Each row is where one point has got to under a steady rotation. How many steps took it there?
The counts run from 0 to 815.
[ -5   0  11 -23   3 -11  -8 -15 -22   5   0 -10   6   6  -6  -2 -12  34
  -1   6   9  15  -2  -5 -12  21  11 -19 -11 -27   4   3] => 424
[ -3  -1 -18  24  15  -1  -4 -22  14   0  12  -9  19  -7  10   1  -3   2
 -15 -11   3  -1 -10  19  -4  10  31  12  -4 -17   3 -10] => 186
[  9  -8  12 -15   3 -19  -3  22  -1 -14   1 -16  -8  33  21  -6  12   4
  20  -2 -13   6  22  -6   7   3  -5   4  -4 -13   7  -9] => 711
[-17   8  27  15   2  10   5  -7  -2  -4  12  13  29 -20  -5  -2  -7  11
   3   7   1   0  -3   7 -10 -13  12  -1   6  35   2   3] => 399
[ -9  19  16  -4   9 -14 -19 -17  -1  10  12  13  -3 -26   8   4   5  -1
   4 -22   4  21  16  10  10  12  14 -16   7 -11   3   3] => 24
[  2   9 -20  -4  -2  -6   5  -1 -13   5  -7 -16 -15 -14  23  29   3  17
  11   4  17  -3   4   4  12  29   0  -5   6   5   3  12] => 814
[-16  14  -1  -8  10   8 -21  -8 -15   8  -4  -1 -24  20  -9 -12 -10 -13
 -13  17  11  -1  -2  11 -21  17  15 -10   7  -4 -14 -12] => 84
[ -3  -2  -6  18 -15   0  -6 -20   5 -11  12  20   1 -29   4  17  -2  -2
  -9 -14  -3  13   8  19 -28   3  12  17  -7   6  -7  -3] => 75
[ -7 -21 -20  -3   3   9  -8 -12 -23 -11 -17   0   2  -6   9  17  -4   2
  16 -10 -27  -8   3   1 -30   6  11   6  -5 -22  -5   5] => 476
[ -7   6  17   0  -4  20 -11 -13 -12   7  20  14   6  -3   1  -5 -18  21
  -1  -4   5   0  13  -7 -10   8  14 -31  16  -9 -13   3] => 31
[  6  -1  29  -1  -9 -18   2 -14  -6   0  25  15   5  -3  -3  -5   1   5
   5  11  19  22  33 -11   2   3   8 -11  -3  -2   2   3] => 172
[ 10  -3   6 -21  -3   3  12   4  -3   9  19   2   4  15  -6 -12 -10  45
 -13   5   9   0  -1 -23 -13  -4 -13 -16   2 -14  -9  -9] => 319
[  2   5   9 -12   2 -17   2   4  -7   9   4  -8  -3  -4  13  12   7  26
  -4   0  32  22  15  -2   4  14  19  20   4 -20  14  -6] => 276
[ -2  -8  -4  12   9  -7   2   0  15 -19  12   6  11   5   0 -15  11 -19
   4  -3 -44   5 -11   5 -13 -19  -5  -3  -6  15 -12  -2] => 404
[ 11 -27   8  19 -28   8  10 -11  -8 -20   9  -3  23  17   8   7 -24  17
   0   8  10 -11   2 -10   5   4  -1  -8 -16  -6   2   9] => 432
[ -5  28 -15  -2  15 -12   1 -21  15  15   6  13 -16 -13   0  -5  -6  -8
 -13  -1  -4  -1   4  31 -23   5  12  18   7   5   2 -13] => 77
[-10   1  27 -10   4   2   7  11 -12   2  -5 -13  18 -11   2  10  13  27
  11  19  19  14 -16   0   7   1   2   6  -4  18  13  10] => 56
[ 14 -19 -12  15  -8   5   5  12  -5 -18   9 -25  -4  13  29  17   8  12
   7   3   1  -2  -6 -12  17  17  -8 -12   3   3 -10   9] => 378
[ 11   7 -16   4   5   2  17   9   2   4  16 -28  -9  17  23   6   1  18
   3   7  15 -17 -11  -5  19  19  -2 -19   8   3 -11   0] => 377
[  0 -12 -10   3  -2 -10 -17 -32  -3   7  -8  14   6 -13 -13   1  -1 -26
 -10 -15 -13   6  -6   0  17 -17 -18   1 -11 -15   4  15] => 245
[ -4  -1 -22   8   2 -16 -14 -27  -1  -7   6   5 -11  -8   1   3   5 -25
   9  -6 -31  15   7  23 -13  17   7   9 -10 -12  -9   2] => 79
[ -1 -20   1   3  -1  -1  23  23  13 -25   6  19   7  -4   5  14   5  -3
  11  -7 -10  -4   8 -20 -13 -18  16   1 -12  14  -2  -6] => 548
[  1  -5  17  -1 -17   8   7   1   9  16   3   3  -8   4 -24  -8  12  -6
   0  11 -11  12   0   7  -5 -25 -18  39  -4 -14   4   2] => 502
[  2  -4  20   9   2  -4 -18  -2   8  -2  23  21   4 -13   4  -3   5  -5
 -10 -21  -4  22  19 -20   6  -5   4 -32   6  -7 -12   0] => 461
[ -2 -20   4   6  10  13 -22  22   0 -17 -28  -2  -3   2  15  11   3 -11
 -16 -25  -6  -1 -24  -6  -1 -13  -7  -7  -4   6  10   1] => 635
[ -4   4   0  15  18  14 -15   8   8   0  -5 -26   9   2  11  -3  -5  13
 -19 -10  10 -11 -41   4  14   4   2 -13   7   1   4  -2] => 633
[  0   1  -9   3  -6   5  10  -4  26  -9  10   0   5 -21 -15  15  -5  12
  -5  -7  -9   1 -33  -9 -11  10  26 -11 -28 -17  -7   2] => 695
[ 12 -10   3 -21  -6   3   0  11  -4   1   2  -2  -6  26  -2 -17   2  25
   0   1 -23   6   4 -15 -15 -10 -22  -6   0 -20  -7  -4] => 318
[  5  -7  -1 -15   7  -3  11  -1   8  11  -1  -7  14   2 -10  -3  -9  23
 -14  -7  18  -8 -19 -16  15  -6  10  -1 -14 -30  12  -3] => 99
[ 14  -1  18   5 -10  -8  14  -4  19  10  30  -4   2   4 -11  -2   5  25
 -15   7  20  20   2 -14   6  -2   4   9  -5 -23   2  -6] => 608
[ -6   7   7   1 -19  27  -6   1  11   3  -6   3 -16  -6  -5   4  -9  -4
  11 -25 -33  -8  -5  19 -11  -6 -10  15  -1 -26   8  -1] => 361
[ -9 -14  26  -9  -4 -10  -1   8 -18 -14 -13   2  15 -12   8  17  16   6
  23  12   8  21   2 -10   3  -6  -4  -1  -9  22  13  18] => 57
[  3   8 -18  -2   8   1 -18   2   9   8  -9  -2 -35  15  16  -2  -9 -16
 -31 -16  17  -9 -13   8  -3  10  -9  -1   9  -2   4  -8] => 524
[ -2   6  18   2 -14   7 -11  -1  14 -15   7  14   1   0   9  -1 -18 -10
  21 -24 -34 -14   5   7  -2   2 -13 -17  -1   1   0   2] => 797
[  6  -1 -15   9   0 -16  26   8  24  -6  20   7  -4 -16   1  18  15  -8
  15  -3   0   1   4 -13  16  -3  18  -6  -7  13 -16  -1] => 551
[ -7  -6  17   9  -1  -2 -17 -32 -20   2   1  16  17  -3 -10 -10 -12 -23
  -7   4   9   7   7 -12  10  -7  -4 -27  -3   8   0  15] => 681
[  6 -17  24   1  -8   2   4  11   3  -9  13  16   5  10 -14 -11  11  -6
  -5  10 -13  19  13 -20  -8 -35 -14   9  -2   0  -5  -1] => 65
